Turns in one plane each, and the order they were made in; the first pair answered:
J516:
[ -2.6   1.4 -14.0   2.2 -19.3  -3.4  24.7   8.8] => [ -2.2  -3.1 -19.5   3.3 -19.8  14.2   4.4  13.1]
[  8.0  14.6  -1.0   7.4   3.7 -16.3  17.5 -10.4] => [-2.3 23.7 -2.0 13.5 -7.8 11.7  7.7  0.1]
[  5.6  15.1 -21.9  16.2   7.1  30.3 -19.5   8.0] => [ 22.3  -4.1 -24.3   5.0  29.1  -5.8 -15.1  -8.8]
J52:
[ -3.3 -18.8  15.5  -9.3  -5.6  29.5 -16.5  11.6] => [ -5.4  -1.9  -9.8  14.5  29.1  22.0 -15.0   7.4]
[ 14.9 -29.4 -12.7  -2.1   0.7  -4.1   1.0   5.8] => [  7.6 -14.4  12.7  -6.8  -6.5  26.0   4.7   9.8]
[-5.4 13.4 15.6 -0.2 20.2 14.2 21.9 -9.4] => [  5.9  -5.6  -6.5   2.3  25.9 -21.8  20.6 -11.0]
[ -6.2 -14.1  25.4  -1.2  11.1  36.2   6.1   5.6] => [ -0.8 -15.3  -9.7  17.3  40.3   8.2   7.4   2.4]
J287:
[ 13.6  19.8   7.4 -21.1  -9.3  -5.7 -52.3  -7.5] => [ 15.9   6.9  -2.2 -20.7  -0.9 -10.5 -58.2  -5.5]
[  6.0  19.7  28.3 -17.2  10.8  -8.9   3.4 -13.9] => [ 12.2   7.4   7.4  -9.9  28.5 -16.2  -5.6 -13.3]
[-9.7  3.5  0.1 17.9  9.9  3.2 34.0 -4.1] => [-7.6  3.3 -1.6 17.2 13.5  0.9 34.0 -4.3]
J256:
[ -1.5   5.3  30.6 -21.5  -1.7  -5.8   8.3 -18.5] => [  8.9 -25.9   3.3  -8.9  19.2 -15.7  10.9 -14.9]
[-4.1 17.5 -1.3  4.5 -3.0  6.7  1.5 12.3] => [  3.3  11.0  -8.8   3.3  11.9   1.2 -10.2   7.7]
[ -5.8 -26.5   0.1 -12.1  -6.1  -6.2  -2.2  26.8] => [ -8.1  -3.1  15.6 -23.1 -12.0  -7.7 -15.6  21.3]
[ 13.8   6.5  26.8 -23.5  -1.3 -20.4 -18.9 -15.3] => [ 14.6 -39.6  -7.0   1.1   2.2 -20.9  16.4   3.1]
Then:
Between the rows of a pair lie 2 to 3 turns.
[  1.9   4.6  14.6 -14.1  18.1  -0.5 -20.3 -13.1] => [  0.8 -14.0 -10.9   3.6  27.7  -6.9   1.2  -6.4]
J516 then J516 then J256
[-20.1  35.4 -36.0  48.1 -13.2   8.4   1.7  28.1] => [  9.7 -24.6 -43.9  15.7  -0.3   5.0 -52.0  20.7]
J516 then J256 then J516
[  2.5 -22.1  11.4  -7.3 -12.7  23.0   4.0   4.8] => [-8.8  6.3 12.9  8.7  0.6 27.7 16.6  2.0]
J52 then J516 then J256
[ -8.7  22.2  10.9   1.2 -27.4  -0.6   0.4   4.9] => [ -5.7  21.7 -16.8  16.3   0.0   4.6 -23.8   6.6]
J52 then J516
[ -6.8  13.4 -16.6  25.1  16.3 -22.1   5.4  -9.9] => [-16.4  19.4  27.5   2.1 -20.9  17.8   7.5  -5.7]
J52 then J52
[  5.7  -2.8  -3.5  -7.3 -24.4  13.4 -15.9  16.8] => [  5.5   5.1  14.2 -10.8  -6.8  28.4 -13.5   8.9]
J516 then J52
[-19.2  18.8   0.8  19.7 -18.8   5.0   2.1  12.3] => [-15.7  28.3   5.9  12.1 -11.2   3.2 -14.9   2.6]
J256 then J256 then J256
[ -3.2 -16.2  13.4  -5.5  -3.1  23.7   9.7   5.2] => [  4.8   3.3  15.5  -9.3  26.2   3.2  -1.8 -16.4]
J256 then J516 then J52
[-4.3  9.5  5.0  6.0 48.5  8.6 -0.1 -8.0] => [  4.2 -21.9 -16.0  -3.6  23.7 -38.8   3.6  -2.0]
J516 then J516 then J52
[ -3.0  -3.3  -1.9 -11.0   3.7   1.1 -23.9  -0.6] => [ -9.9  -8.8 -14.7  13.0   6.0  12.6   2.5  10.1]
J256 then J52 then J52
[  0.0  19.3   0.7  -9.3   2.4 -41.7   0.0 -17.7] => [-19.4  29.9   1.2   2.4 -27.1  11.7 -11.5  10.8]
J256 then J256 then J516
[-3.4 26.1 24.2  3.4 12.9  7.9 16.8 -8.9] => [ 18.9 -26.8  10.1 -11.0   6.8 -22.4   6.4  -7.6]
J256 then J52
[ 11.4 -34.1  -9.0  -6.2 -22.6 -20.1   2.5   6.5] => [  3.4   3.0  10.8  -9.6 -27.4 -35.1  13.1  -6.2]
J256 then J256 then J516
[-16.3  21.2  15.0   8.2  -1.7   4.5  18.2  -0.3] => [  0.0 -20.4 -21.0   2.5   6.0  -2.0 -21.4   8.0]
J516 then J256 then J52
[ -8.3   0.3   9.5  -2.1  -4.2  36.6 -18.2   9.4] => [  5.8 -19.5  -3.0  -9.4 -12.0 -33.8  14.9   2.3]
J52 then J52 then J516
[ -6.2  39.4   1.9   5.0   9.3   3.3 -24.6  -8.1] => [  8.9 -33.2 -21.7  -1.7  -5.2 -17.6 -14.6   4.8]
J52 then J52 then J256
[ 11.4 -40.9   5.2  -8.9 -16.7  51.0 -26.6  20.1] => [ 30.9 -56.4  24.3 -29.6   4.6   5.9  -0.5  -7.0]
J52 then J516 then J52
[  3.5 -34.2 -26.4  -6.0 -16.5  -9.8 -14.7  12.4] => [-18.4  24.5 -12.5  24.7  22.3   5.6  20.8  -1.7]
J516 then J52 then J52
[ 10.3 -22.6  -8.2 -21.5  -6.2 -36.6  -4.8  -3.8] => [-10.3 -24.8  12.3  -6.3 -16.5  20.0  29.1  10.8]
J52 then J256 then J256
[  0.0 -41.4 -32.2  -2.9  -0.6  13.4   3.0   1.8] => [  8.0 -47.0 -12.6 -19.1   5.0   8.3  10.4  -9.5]
J52 then J516
[-18.4   3.0 -15.9  -4.1 -57.6   9.9   5.6  35.2] => [-14.8 -15.2  -8.2  -6.2 -41.2  41.1  -3.1  35.6]
J256 then J256 then J52
[  2.7 -16.3 -14.4  12.9  30.7   0.3  21.6   1.3] => [ 15.8 -16.6   6.3 -24.6  11.9 -20.0  -8.5  -9.1]
J256 then J256 then J52
[ -2.8  21.7   3.1   0.7  13.8 -17.9  17.7 -10.0] => [  5.7  -2.7  -9.6  -5.5  28.6 -14.7  -7.8  -9.1]
J516 then J516 then J516
[-13.5  35.1   6.6  12.5   9.6  -6.7 -10.7   9.9] => [-13.7   5.2 -11.4  13.6 -19.3 -11.0  -5.4  30.1]
J52 then J256 then J516
[-13.5  25.3   2.2   6.0 -33.3 -19.8  -0.8   8.3] => [  0.6  -3.9   7.6 -15.8 -34.7 -23.4 -22.5   3.2]
J52 then J256 then J52
[ 14.1 -41.0 -17.4  11.7  -5.1 -10.9  20.1   9.3] => [  6.0 -13.2 -14.7  29.5  31.1  26.2   7.9   3.0]
J52 then J52 then J516
[ -9.4   6.1  26.9   0.0  10.3  44.3  37.3 -10.8] => [ 12.5 -46.2   1.3 -19.2 -14.8 -17.5  30.3  -7.6]
J52 then J52
[ -0.9 -20.2   4.1  17.7   7.4   3.5  27.6  -7.0] => [ -8.4  22.9  25.0   2.6 -11.4   8.5   0.2 -12.4]
J516 then J52 then J256
[  9.2  11.2  -0.3   1.4  51.1  -5.6 -23.1 -15.6] => [-13.2  33.0  28.6  -2.8   1.8  37.7 -17.8   2.5]
J256 then J516 then J256
[ -4.5  48.7   2.8  10.1 -30.8 -31.2  22.8   2.2] => [ -2.7  11.8   9.0   7.1 -52.0 -16.0  39.0  15.1]
J256 then J256 then J52
[ -0.5 -38.3  26.0 -24.5 -30.8   0.1  -4.5  14.0] => [-16.6  -2.3  30.7   3.3  15.2  49.3  -0.3   8.6]
J256 then J256 then J52
[-11.7 -33.7 -32.9  18.0  27.4  16.4  -7.6   7.6] => [  1.6 -38.6  14.7 -32.9 -12.0   1.4 -30.5  -4.0]
J52 then J256 then J516
[ 15.1 -27.3 -13.7  -7.1   6.7 -24.3   1.9  -3.6] => [ -4.9  -6.9   4.9  -9.3 -31.3  19.5  -5.2  14.9]
J256 then J516
[  5.4  -7.2   8.8  -0.3  32.4 -22.5  -7.4   1.5] => [-13.6 -10.4 -10.6  21.2  13.8   1.9   7.6  26.0]
J256 then J516 then J52
[-18.7  30.6   4.9  -2.1 -18.8   6.3  12.2   2.4] => [ -9.6  11.8 -18.1   9.9   9.4 -21.0  28.6  -3.6]
J256 then J516 then J256
[  2.5  -8.3 -17.4  -7.8 -18.0 -11.6  12.2   2.7] => [  2.6  -6.8 -18.3  -6.0  -5.6  20.0 -13.6   4.7]
J516 then J52 then J516
[ -5.2   3.5 -14.6  23.4  14.7   2.8  25.9  -3.9] => [  9.2   5.2  14.1 -16.5  16.4   3.4 -21.6 -20.2]
J52 then J52 then J256
[  8.6   4.9   4.5 -10.3   0.9 -19.7  -0.2  -7.2] => [-1.0  5.7  4.5  2.4  1.6 -4.3 24.0  1.1]
J52 then J256 then J516
[  2.0   5.7  31.9  -9.1   7.4 -10.1  60.7 -11.4] => [ -8.5  43.1  44.3 -13.0  -8.4  19.4  26.3  -6.1]
J256 then J52 then J516
[  3.5  28.3  -1.2 -13.2 -16.4 -37.2 -21.6   3.3] => [ -2.0   8.4 -24.7  12.5 -13.8 -39.8  13.1  16.8]
J516 then J256 then J516
[  0.7  27.7   6.9  -3.6  16.1  30.6 -22.4 -12.9] => [  3.5  27.6  -9.8   3.3   9.5 -34.3  16.5 -16.3]
J52 then J516
[-14.7  -5.7   7.4  13.7 -17.5  26.1  33.7  10.6] => [-17.1  36.7   9.3   8.4  -5.5  26.7 -12.0  -2.3]
J52 then J516 then J256
[  7.7 -26.7  -5.4 -19.3 -21.8 -20.5 -26.2   9.7] => [ 12.3 -17.8  10.1 -22.2  14.4   7.4 -38.4  -5.8]
J52 then J516
[-13.1  31.4 -19.5   7.8 -18.4   0.6 -33.6  10.6] => [ -2.7  -7.6 -15.0 -14.0 -34.3  -3.2 -39.6  13.5]
J256 then J52 then J256
[ -2.4 -14.4 -19.2  12.9  21.5 -39.1  44.7 -32.3] => [  8.5 -50.0   6.4 -19.1  -1.7 -26.2  33.5 -28.3]
J52 then J256 then J256
[  7.2 -22.6  15.1  -6.5  28.1  29.9   9.9 -13.5] => [ -5.2   4.4  31.8  -6.9   3.9  15.1  35.6 -12.3]
J516 then J52 then J256
[ -1.4  23.5  -6.0   9.2  21.2  -9.8   0.8 -13.4] => [ 11.6 -20.1  -8.1  -9.5  19.8 -10.6  -7.8 -13.1]
J52 then J52 then J256
[-14.9  41.1  10.9   6.4   9.8  13.0 -19.7   1.6] => [ -2.3 -28.4 -22.2  20.6  19.6  -0.4  12.8  12.9]
J516 then J256 then J516
[ -4.8  -1.2  -8.8   5.2 -21.1  11.4 -30.2  24.0] => [  1.4  -4.9  23.9 -15.5 -14.6  21.0 -25.0  10.7]
J516 then J52
[ 22.6 -23.6  -9.4 -10.6 -21.7  18.1 -52.8  -3.0] => [ 23.4 -38.1 -20.6  -3.8 -20.8  17.8 -42.2   3.2]
J256 then J256 then J256
[  4.6   5.5  -7.6   1.3  17.3 -33.1  -2.4 -12.0] => [ -8.0  19.6  13.7  -5.7 -22.2 -16.5   9.1   2.0]
J516 then J52 then J52
[-23.9 -11.9 -11.6   2.4  30.0   0.3  -0.6   1.4] => [-27.1 -15.4  12.5 -13.6   4.2  21.3  -1.6   4.8]
J52 then J52
[-9.6 20.9  8.6  4.1  7.7 14.4 19.3 -7.5] => [  3.7 -23.2  -0.8 -19.7 -16.1   8.0  -9.9   1.4]
J516 then J52 then J52
[ 16.8 -33.4  -7.3   7.6 -33.2 -22.8   0.5  -5.8] => [ 10.1   3.8  12.0   3.5 -36.4 -33.9  12.2 -14.7]
J256 then J256 then J516
[ -9.6 -27.4 -51.6  37.7  20.3   8.5  23.9  27.0] => [  1.8  -6.8 -10.7 -24.6 -55.2 -52.4  -7.0  17.9]
J256 then J52 then J52
[ 10.6 -27.8 -35.6   5.1  46.0  20.0 -32.4   2.2] => [-19.3  13.9 -11.4  25.0  27.9  60.1   1.9  15.8]
J52 then J256 then J52
[ -3.0 -12.2 -19.0  -2.6 -19.4 -21.7   8.2  12.0] => [ -5.8  10.9 -10.7  -6.4 -17.9 -31.7  12.6   5.1]
J256 then J256 then J516
[ 1.7 -1.0 20.5 -6.4 -1.6  3.5 38.4 -8.5] => [ 14.0  -6.8  -7.1   1.7  37.5  -3.3   4.9 -14.5]
J256 then J516 then J256
[ -4.3  16.9  -0.3  10.7  24.1  32.5 -17.7   1.7] => [ 10.7 -14.0  -7.3   2.1  36.5  18.0 -20.3  -6.2]
J256 then J256 then J516
[ 13.0 -25.5  11.4  -9.7   0.9  -2.4  17.7  -2.2] => [  2.6  -2.3  27.9 -14.8 -11.3  12.8   6.3   0.0]
J256 then J516
[  4.3 -10.4 -27.2  13.1  -1.0 -22.2  -4.4  -8.1] => [  4.2 -21.5   4.4 -10.4 -28.2   1.6 -11.0  -5.2]
J52 then J516
[ -5.8 -20.7 -18.2   9.3 -20.4 -19.2  27.1  17.8] => [-12.4  46.3   5.6   5.0  14.8   4.0 -11.6  -4.8]
J52 then J52 then J256
[ -8.9  42.5   4.9  25.2  14.9 -25.0  31.1 -21.8] => [ 25.3 -10.1  -2.2  -8.3  29.4 -42.5 -12.6 -36.1]
J52 then J52 then J256
[-16.0  16.4   6.4   7.1  15.1  35.8   7.2  -2.9] => [  4.5 -21.4  16.9 -25.2 -11.2  17.5  -8.5  -3.4]
J256 then J52 then J52
[ -9.3  -5.7   7.9  -7.6 -32.5 -10.1  37.7  -7.2] => [-23.9  15.8 -22.9  26.8 -13.3  16.4  18.4   3.9]
J52 then J52 then J516
[  8.5 -30.9 -30.1   1.2  -3.4  -7.8  17.0  -2.6] => [  9.7  22.5   7.7 -20.6   5.1  -3.6 -18.7 -29.3]
J516 then J52 then J256
[ -3.3  -0.2  15.5  -2.3  -8.8 -13.3  40.7  -3.0] => [ -2.2 -27.6 -18.7  17.6   6.0  20.1  12.7  13.2]
J516 then J256 then J256
[ 12.3  13.8 -18.4 -22.9 -17.2 -37.7   3.0  -3.1] => [ -0.1   7.3 -33.5  -2.6 -30.9 -15.7  22.8  16.6]
J516 then J256 then J256
[ -5.0 -11.5  16.4 -13.0 -16.6  -5.5   5.7   8.6] => [-13.6  12.2  -7.6  13.4   3.8 -11.9  15.3  11.6]
J52 then J52 then J516
[ -2.5 -10.1  -2.1  11.4  -8.8  -5.5   3.1  -1.1] => [  1.0  -7.7  10.0   1.4 -11.9   0.1  -5.7  -4.5]
J256 then J256 then J52
[ 14.3 -18.1  17.3 -23.2  30.2  27.5 -14.0 -18.4] => [ -2.0   5.0  24.7 -16.7  13.4  47.2  -6.9  -5.9]
J516 then J516 then J516
[ -0.6 -10.2  -1.2  17.1  27.3  12.8  25.9  -6.1] => [ -0.3 -27.9  15.7  -6.1 -12.8  13.1  24.7   2.7]
J516 then J52 then J52
[ -2.7  -0.1  -8.7   1.5   2.7  -8.6 -34.4  -2.3] => [ -0.9   0.0  -0.3  -5.2  -5.3 -12.4 -36.9  -5.1]
J256 then J256 then J516
[ -9.3  37.7   8.0  -5.3 -11.6  16.7 -21.0  -7.0] => [ -5.6 -30.2 -15.7   4.5 -20.1  30.6   9.3  13.7]
J516 then J256 then J52
[  4.7  14.0  25.4   0.2  12.2   2.9  28.7 -23.7] => [-4.8 -3.7  1.2 19.8  6.2 36.6 25.2  1.4]
J516 then J256 then J256
[  2.8 -18.9 -22.6  15.2  23.2  20.3 -14.4   3.9] => [  0.1 -16.7  23.2 -12.0 -22.8   7.8  24.1   1.5]
J516 then J52 then J516
[ -3.1  -4.0  11.3  -0.3 -25.3  -9.7   8.3  -1.6] => [  6.7 -24.2  -5.3   7.4   9.7  -6.4   0.2  -6.3]
J256 then J52 then J256
[  0.1  38.1  -1.1 -19.2 -20.9  11.4 -21.4 -11.9] => [  4.8 -16.6 -30.3  -7.2 -18.7  26.8 -22.0   6.3]
J256 then J256 then J516
